Rows are one point carried round by a steady rotation, each followed by how many steps it has turned.
The counts run from 0 to 184.
[  7 -11 -15   0  -8   6   3 -28  -6  -2   0   1 -12   2  13  12 -22  -6
 -16   7 -14   1   0  -1  10   2  10   3   4  -8   8  -9  -6   7  11 -11
   0  -3   1  -6   1  -2  11  -7   6  -5   7  11   5 -14  -2  -8  -7 -11
   6  -2   5 -14   0  13 -15  -2  11 -11  -7  18   1  -7  -4  14   1   4
 -17 -13  -3   3  15  16  -6  -7   5   9]  163
[ -2  -5  -6 -13   1 -16   0   0  -4   4   4  -1  -7  -4  -5   4   3  12
  13 -22  16   0   3  -6   1   8 -16  -7   3   7  -6  -1   2  -3  -6 -14
  14  -4 -17  -6   4  14  -1  15 -13  11  -5   3  -4   0  11  16   6  10
  14   7  10  12   3  17  16   1  -4  12  -6   6  -3  -9  -2  -8 -23  -3
  12 -13  -5  -5 -12 -10   6   8 -29   1]  132
[  6  -6 -12   1  -3  20   9 -15  -5  10  13 -10  -6 -24  -2   9 -23  -2
 -18   4  14   9   8  -5   8   2  17   7   4  -5   6 -21  -3   9   2  -5
  -2  -1  -3  -4   1   5  -9  -1   4 -11   0 -10 -12   2  -2  13  -8   2
   4  27   0 -11  -7  11   2  -5  -1  14  11   0  -3  -4  -7  22   6   4
 -14 -18  24  13  17  -6  -5   2  -1  -8]  60
[ 12  -8 -14   3  -1  12   1  10   7  25   0 -12   3  11 -17 -13   2   8
   2   5   7   8  10  10   9   0   2  -3   4 -23  -5 -17  -1   1   1   8
  -8   4  -3   7  18  -8 -19 -11 -12 -16 -22  -9 -17  11   4  11  -7 -13
  16   7  -5  -4  -8   1   5  -5   4   1   1 -22  -5  -7  11   7  -7  -2
   9  -6  -1   8  -1  -3   0  -8   9  10]  63
[  7 -22 -15   6  -8  -7  -7  -7 -14  10  -4 -10  -6  -8  25   7  13   7
  14   6 -23  -5   7  27   0   6   9  -3   6 -13   1   2   1   2   9   4
   1 -18   0  -2  -1   2   5  -2  -2  -6   9  -1  12 -17  -1   6   7 -16
   9  -4 -11   0  -7  -1 -19 -11  10 -20   9  -2   1 -10   1   4   6   2
   5  -2 -11 -11   8  15  10   3  12   2]  82
[  2  -7  -7 -33  -4  -5   5 -11 -16   3 -14   3 -12   9   6   2 -10  10
   2  -2   1  -4   5  -9  -2   1  -6 -12  12 -10   0  -3  11  -1  -9 -16
   5   2   3 -17   7  -8   6  21   3   2  -1  -6   4 -12 -16   7 -17  -8
   0   1   9  13   5  10   3   2  15   2   0  -5  -5  -3   3 -15   3   4
  14 -10 -16  -6  -3 -12  -1   7 -15   1]  128
[ -5   5   6   0   0   3   3  15   9   1  15   6   4  -4 -23 -10   0  -1
  -2  -6  24  12   3  -1  -2  -5 -16   2   4   1   3 -16  -9  -1 -10   4
   8  -7 -12   2   1  12  -7  -7  -8   9  -9  -6  -9  12  18  -3   4  18
  13  12  -2  -7  -6  -6  27   4 -12  11   7  -6  -5  -8   2  -1 -17  -6
   8  -7  22   8  -2  -1   1  -5   1  15]  54
[-17   4 -10   9  16 -10   0  -5   7  -2 -16   4  16  14  -2   2 -18  11
 -14  19   8  -6 -23  -6  -5   0   5  17   2  -9   4 -15  -7   0  -8  -4
  -1   1  -3   0 -10 -15  -3  -4   6   2   9   3  -3   6  -3 -21  -1  -2
  -2  -7  12 -25  -5  -7  -5  15  -3   5   6  10  -1  10   5  12  -3  -6
 -18 -17   7  -3  -9   1   6  -3  12   2]  155
[  9   0 -19  -5  -3  -3   4  -7 -17  -1   9 -22  -4  11   3  17   6   7
   5   5 -21 -12   2  16  14 -10 -12  -9  -2 -14 -16 -19  13   7   7  -5
  -4 -16  -9   3  10   7 -14  17   4 -10   4 -10   3  -1  -6   3   5   5
   9  14  -8  -6   0  -3  -9   8 -10 -11   8  -8  14 -14   2  -4   7  17
   5 -14  11   4  -6   2   3  -6  -9  -7]  143
[-23  -3  13  -8  -2  -9   2  14  -1  -1  -5  16  13  18 -11 -21  11  12
  14  11  13   5  18  13 -20 -13  -9   5 -14   1   7   4  11  -4  -5  10
 -12 -10  -5  20  -5   6  -2   2  -8   9  -3  -2 -10  17   8   1   2 -12
  -6  14  -1   4  -8  -8   0  -9  -2  -5   7 -16   1   3   2  -9 -21  -5
  -6   8 -10 -23  -6  -2  13  -6   2  -1]  12
[-16   7  -5 -15   1 -29   1  11  -2   7  -2   5  11  14  -4   0  10  13
  13   8   6 -11  -9   8 -12  -3 -21   2   4 -11  -1 -13   9  -4  -7   0
   2 -22 -10  -3  -3   5  -7  20  -5  12  13 -11   1   5 -12   3  -2   8
   1   5  -3  -1  -1  -6   4  18 -11   6  17 -13   6  -2  15 -16  -2  -2
  19  -7  -2 -19 -13  -6  16   3  -4  -4]  134
[  0   9  14 -22  -3   3  -3  -4 -11   4 -15  27   2  20  14 -14  10   3
   2  13 -10   7   0   1  -1   6 -11   4  -6 -17   2   0  17  -8  11   8
 -19  -9   8 -16   2  -3   7   9   6  -2   5   3   0  -8 -11   1 -13  -2
  -9   7   5   5   5  -4  -6  -4  32  -5  -6 -12  -8  -6  10  -8   4  15
  -4   9 -11 -19 -12   3 -14 -18   2   0]  6
[ 17  -7   1 -16 -11  16   0 -17 -12 -15   9   3 -20   6   4   2 -10 -11
  -2  -7 -13  -2   4   6  -1 -14 -10 -11  10 -11  -8 -11   5  20  -1 -19
   9  -1   5 -13   6   2  12   3   1  -1   1  -9   4 -18 -12 -13  -2  -6
   3 -16   2   2   2   1   0   6   6  -9  -6   1   0 -14  -5 -20  21   7
  10  -5   1  14   9  11  -2   8   6  11]  41
[  7   0  -1 -22 -15   4   5 -12 -20   3  -1   3 -15  -4   6   0   0   3
   4 -11  -6  -4   7  -5  15   3  -9 -23  12  -9   0  -3  14  -4   0 -11
  12  -8  -3 -12   3   8   0  12  -9   4  -1   4   5 -17 -16  12 -10   2
   2   5   6  16  13   8  -5   6   7  12  -8  -4  -1  -4  10 -16   7   8
   8  -2 -12   4   2  -3 -13  -3 -28   9]  127
[ -2   9   6   7  -4 -19  -9  -6 -22 -10  -4   7   5  -8  23  14  23  12
  10  11  -9   4  -3  10  -1   1  -9  -3  -5  12   4  13  -2 -16   7  13
  -5 -18   0  -7 -11  13  18   1   1  18  24  -3  17  -9  12   5  17  19
   2   5  -8  13 -10  -1  -5 -10   1  -5   1  12  -2   2  -6  -8  -5  -5
  -4  -6   2  -9   4  11  -7  -6  -7   7]  91
[  0   0   4 -11 -18  -2  -3  -8 -21   1  -3  13  -5   2  26  -4  13   1
   1   9 -20   4   8   6   7  11  -1  -2  -7 -10   4   4  19 -12  12   1
 -13 -20   7 -12  -3   4  14  12  12   1  19  -5  -2  -6  -5  12  -2  -2
   0  15  -5   7  -1  10 -17  -9  17   0  -4  -5  -1  -6   4  -5  -7   9
   1  -1 -12 -14  -8   5 -20  -8  -7   2]  5
[  6 -16 -14   5 -14   8  -5  -1  -4  26   5 -15  14 -10  -9  -8   1  12
  -8   8  -1  -1   9   8   4   8  18 -10   1 -11   6 -14   0 -17   0   8
   3   3  -5   7   9   3 -25 -15 -12 -16  -6 -13 -12  10   5  18  -2  -8
   5  14 -15   3 -11   3  -1   0  -8  12   6 -18  -8   5   8  13  -6  -3
  -1 -10   1  -1   0 -14  -3  -9   2  20]  64
[  2 -14  -6  -1  14  -1  -7   6  11   6   1 -14  10  11 -25  -5  -6   9
   3 -14  12   1   3   1  -2 -24 -12   3   6  -3  -9 -17  -9  12  -5  -6
   5  -9 -12  15   5  -1 -20   6 -12 -14 -23  -7  -2  12   9  -4   8   4
  18  17  10 -16   5 -16  16  12  -6  -8  11 -11   1  -6   8  -4  -2   4
   0  -3  18  13 -10  -2  22  -7  -2 -16]  140
[-10  -7  -9 -22   7 -11  -5  -2  -2  10 -18  12   3  10   5 -13 -17  15
   8   1  10  -6  -9 -15  -3   6  -1  -1   2  -7   3  -4   7  -7 -12 -19
  -2   3   3 -13  -1 -18  -3  15   0  -8   3 -13   3 -12 -15   7 -24   6
   0  -5   8   0   4  12  11   7   8   7   5  -9  -9   8   4  -6   9   3
  15 -12  -6  -9 -14 -14   9   3  -8 -11]  129
[  0  -4 -10  -7  22  -3  -1  11  10   2  -3  -6   0  12  -4   3  -8   0
   2  -2   8   3  -5   6  -5 -11 -20  15   5 -10 -13 -18   1  18  -3  -7
  -4 -16 -10   6   6  -7 -10  12  -1  -7 -13 -10  -2   0  -4  -5  -5   7
  16   7  10 -21   7 -13  10   5   1 -10  13  -4   1 -13   3  -6  10  13
   7  -5  17   3  -9   3  21  -3  -2 -28]  139
[ -5  -1 -15  -2   3 -11   6   4   2  17  -9  -7  -9   3   2  -1  25   9
  12   7  17  -1 -15  16  -4  21   1  14   8 -17   7  -9   2   7   5   9
   1  -7 -19   0   6  -1  -5  -5 -10  10  -6   8  -5   4   9   0  13 -21
  -1 -13   5  -4 -25  -1  -2  -8   4  -2  -4   3  -4 -11   1  10 -21  -6
   7 -17 -22 -15  -3  -1  10   3  -5  14]  72
[  3  11  -8   4  -4  -5  -3   9 -14  -7  -7  13   1  18  16  -4   5   7
  11  11 -18  -9  12  12  -9   1  -6 -14 -15  -4 -17  10  14 -15  11   2
 -23  11  11  -1   2 -19  -7   3  11   2  16  -7  -1   6 -10   0  -4  -6
 -16 -20 -20  13 -16  -3   2  -9   4  11   3 -11   5   8  -6  -2 -10   2
   8  -6 -18  -1   6 -14  -6   7  -5  12]  108
[  3 -13  19   3   1  12  -3  -3   8  -6   7  14  -5 -22   4 -13 -14 -11
  -9   4   2   7  15   6   6 -11   6  16  -8  15   7   4   0   2  13   9
  -6  -8  -1  14 -10   6  -8 -10  -4  -6  -5  -1  -5   3  -1  17 -15  13
  11  17   6  -1  11  -4   3 -12  13  -7   3   1  -5 -10   3   8   9   8
  -7   8  24   5   4  11   0  -5 -10 -17]  182
[ -7   2 -16  -5 -10   7  13   0  -1   9  25  -4  -7   0   3  11   6  -5
  -6   8   9  -2   6  19   4   4 -10   4   0  -8   6 -24   3  10   1   0
 -12 -18 -14  -3  -4  17   0   6   8   9  16  -9  -5   8   0  -3   0  -1
   3  12 -10  -2 -15   3  -2   3  -8  13  16 -10  18 -18  -9   4 -12   0
  11 -20  11  -5  15   1   0   8  10  12]  56
[  6   0  -3 -14  -8  18  10   6   4   9   5   2   1   6 -15  -1  -7  -6
 -11  14  16  -3   7   5  -2 -13  -5  -9   8 -21   2 -33  -1   9  -3   7
  -2 -10   2   6   1   5 -12  -3   4   0  -8 -13  -4   2  -8 -10  -9   4
  -1   7   2 -12  -9 -15   3  15  -3   1  13 -18  -2  -1   9  -2  15   8
  -4  -1  18   6   5   7  -4  -8  20   5]  58
[ -2 -17  13   1   1   2  -7   6   5   1  -2  23   3  -6   4 -13 -23  -5
 -15  15   2   2  11  -4  -4  -8  15  15  -8   8  13  -3  -3   3  10   9
 -17 -14   6  18 -11   2   1  -7  -2  -4   1  -4  -5   6  -5   3 -20  14
   8  13   5  -5   4  -5   0  -9   8 -14  14  -8   4  -2   2   5  12   8
  -9   8  17  -2   2   8   6   1   4 -20]  181
[ 16   9 -14   7  21   7  -4  -5 -13  -5  -4 -14  -7   8   2   5   7   5
  -3   1  -5   3 -18  -1  14   3 -12   6  -3 -12 -23  -7   2  -5   5  -9
  -5   8 -10  -7  26 -16  -4  10   5 -10 -12  -2  -3  -1   9   0  11   3
  11  -1   7 -11  -2   0   6  -3   7   2 -21   8  -2  -8  -5   1  -2  18
   3 -22   7   8 -16  -5   1 -13 -17  -3]  148
[ -6   2 -11  -9   5   5   2  -5  -5  25 -20   1   6   2  -9  -4  -6  19
  -8  19  21  -3 -10 -13  -6  18  16   3   7 -19  12 -13   1 -11  -1  13
  -2  11   6 -11   5 -15   2   1  -7  -4 -11  -4  -4  -7  -6   3 -10 -14
  -5  -8  15  -4 -10  -2  -3   3  11   5  -6  -6 -16  10  11   9   8   5
  -8 -12 -10  -6  -4 -13  -6  -6   7  10]  68
[ 10  -2 -17   1   9  23   7   8   4  13   7  -7 -16   4   0 -14   3  -4
   1   3   0  14   3  14  12   7  -2   4   8 -25  -8 -16   5  11  10  -1
 -11   0  -6  -6  21 -12 -22  -1  -2 -13 -18 -11 -15   6 -11   4  -2  -9
  15   2  -3 -14  -8  -1  11 -10  10   5   6 -12  -6 -14   2   8  -3  12
  22 -13   1   8  -3  -3   4  -8   4  -6]  62
[-16 -11  13   0  -4 -15 -11  11  13   5   3  25  17   6  -3 -17  -7   0
  -5   6   5   1  10   9  -8  -1   4  15 -12   7  15   3 -10  -9   2  15
  -4  -6   1  14 -13  12   3 -12  -8   7   1   4  -9  13  20   1  -7   8
  13  10  -4   4  -8   2   1  -2  -9   0   6  -3   2   4   3   2 -29 -14
  -3   7  -1 -16  -2  10   6  -5   7  11]  176
[ -6  12  -4  11  17  -6  -8   7   0 -14 -18   8   4   8   1 -27   9   8
  10   2 -12  -4  -7   8 -11   2   1  15 -11  -1  -9   9  10 -10 -11 -14
  -5  12  -3   6  17 -26  -7   5  -6  -9  -2 -12 -11   3  -8  -5  11  -1
  -7 -23  -6  -1  -2  -8   9  -3   4   3  -7   2  -8   5   1 -16  12  11
   3  -4  -5   6 -13 -10  19  -2  -8 -10]  27
[  1  16   5 -24  -7  11   4 -12 -14   5   8   9  -7  -4  -5   3 -13   4
 -13  -2  23   5  -9 -17   0   2 -12 -12   5   0   8 -17  -5  -3  -9  -3
   7   1   0 -20  -1  12  12   5   3  20   5  -3  -3  -6   7  -2   0  18
  -1   2   4   0  -6   9  16  13  -1  20 -14   1  -3  -7  -6 -14   4  -4
   0 -17  17  11   0  -5 -17  -5 -12  24]  50
[ 14   3  15   3  -8  16   2  -8 -22 -13   9  -6  -8  -9  11  12  -7  -6
  -3   7  -9   0  26   6  11 -23 -11 -20  -6  10  -8   2   5   4  19   8
 -10  -7   4   5 -16   9  -2  -6   9   4   1  -4  10  -5  -1   0   9   3
  -1   7  -1  11  -6  -9  -1 -13   6  -7  -3   3   3   5  -9  -1  13   6
 -20   3  15  17  21   5 -10  -2  -3   1]  101
[  0  -6 -15   4   3   3  -8 -19 -17   4  -8 -16  10  -3  -9  12 -22  22
 -20   6  -5  -1  -8 -16   8  -6  17  -7   3  -4  -6  -7  -2 -12   0  -7
   1   5   3   1   7  -5  -2   5   3 -21   2  -9  -4  -7   5   7  -6   5
   5  18  -1 -11   4   1  -3  10  -7   3  -6   0   2  17   5   3  20   2
 -20 -16  26  11  -3 -12   0 -10 -13  -8]  146
[  4  -5  -4   2   4  16  -1  -7  -6  -9   1   8   0  15  15   4 -19   5
   1  14  -9   8  16   4  -5 -16   3  -8  -6  -1 -12   3   0   5  13  -4
 -28  11  20  -2  -2 -26   7   2  13 -13  -1  -6   1   0  -7  -4 -13  -4
  -2  -8   0   0 -12 -10   6 -15  11  -6  14  -2   3   8 -12   1   2   9
  -3  -9   0   6  11 -10  12  10   6  -9]  103
[ -5   5   5   8  -8  -3   7  -3  -8   5  -5  -8   1 -22  -9   3  11   4
  -4  15  16 -13  -2   5   9   5   2   4   7  -4  20  -7  -1   4   0  12
  17 -20 -12   5 -21  22  -7 -13  -9  21   4   7   7  -5  -2   0  13   2
  -4   3  16  -8   4  -9 -13  -1   5  -4  -1  13 -10   3  13   8   9   2
 -16   6   3   0   3  11 -14  -4  -4  12]  75
[-18   6  18   2 -10   0   7   1 -13 -13   4  10  -2 -13   2   3  10  -4
  -3  13  -1  -4  14   5  -4 -10  -4   6 -13  16  10   0  16  -1   3   6
  -3 -25 -10  10 -17  19  -4   9   3  14  15  -5  -3  10  -5   4  -3   7
 -14  17  10   8   3  -6  -8  -9   2   3   3   5   7   0   6  -4   4  11
 -24   9  11 -14   3   4  -1  -4 -19 -10]  14
[ -9   8  -1   4 -10  -6  16   1  -4 -12   9   8 -14  -9  14   4   9 -14
   5  -2  -7 -11  17  16   5  -6 -11  -6  -1   2   1  -5  11  17   2  -2
   2 -19 -12   1 -13  10 -21   6   4  17  16   1   4  -1 -17   0  -5  -5
 -12 -17  -1   7   0  -2  -5  -2   0  14  16  10   6  -7   0  -1 -11  -6
   8  -3 -17   5  19   0  -7  18 -10  11]  117
[ -7   9   9  -1  -2   0   8  -6 -12 -14  -8  15  -5  -8   0   2 -19   4
  -7   8  12   2  12 -19  -4   0  -2 -17   0  20   2   9   5  -9  -3  -8
   3  16  13  -3 -13  -2   6   0   3  18   3   6   3  -2 -10   7  -7   2
 -14 -10   7  14  -7   5   5  -7   3  21  -7  15  -7  21  -6   1  -4  -9
 -19 -13  -7  10   9 -16 -19   7 -25   8]  111
[  2  -5  12 -22  -8   8   3   0  -5  -1   3  13 -17  13   3   0  -5 -10
  -3  18  12  -2  11  12  -6  -9 -11   8  -2   0  15  -9   3  15  17  17
 -15 -12   5  10 -11  16  11   1  -3  18  -3   8  -1   5  -1   3 -11  -8
  12   7   9   4  -6  -5 -12 -12  11 -18  -3   0   6 -15  -1  -6  -1  12
   0   6  -5 -14   9  13  -3   5   1   5]  179
[-12   7 -17  -6  15  -3   7  -9  -3   4 -13  -6  -1  24  -3  14 -10  17
 -16  24  14  -3 -23  -6 -10   2  -8   5   6 -16   3 -13   2   3  -2  -3
  -5   8  -1  -7  -6  -8   8   5   5   9   2   5   2  -6   3 -21  -4 -17
  -7 -11  14 -13 -10  -9  -8   6   2  -3  -7  16   4   8  -3   8  -2   2
 -15 -15  -5  -5  -5   0   1  -2   2  10]  154
[-12 -10 -15   0   5  -3   7  -6  -2   6 -16  -8 -14  -7  10  10  -1   5
   0  18  11  -1  -5   6  -9   9   8  19  11  -9  15 -14  -4  20   2  -2
   4 -11  -3  -5  -6  -2   9   1   0   6  -1   3   6 -12  -3  -6   0 -16
   4  -5  16 -12  -8   1  -9 -10  15 -19  11  13  -3  -6  -2  18  12   1
 -10 -12  -7  -8   5   5  13   8   3 -12]  77
[ 13 -18   4  17  -3   1 -23  -4   8  -2  -5   4   8   4  -6 -19 -19  -1
 -10  -8 -11  10   1   0   8   0  10   2   7  -6   4  -1 -10  -8   9  -2
  13   9  -1   3   9  -4  -7 -24 -12 -18 -16  11  -6   4  20  -3  -2 -11
  20   1  -2  -9   4  12   7   0  11  -3 -12   1 -13   0   7  10 -18  -5
  -7   1  -4  10  -5  10  -5 -14   4  15]  166
[ -2  -4 -24  11  -1 -10   0  -4  10   4   3  -2   0  17   5   4  -2   1
  -2   9 -11  -3  -1  21  -4   1  -3  14  -4 -12   0 -10  -5  19   8  -6
  -5  -5 -12   8  -5  -8  -8 -11   1   0  10  10   0   9  13 -13   7 -20
   6  -8  -3 -15  -9  -2 -12   4  -7  -7  10   9  10  -9   2  10 -18  -9
   2 -11 -14  -5   6  11  12   6  16  12]  159
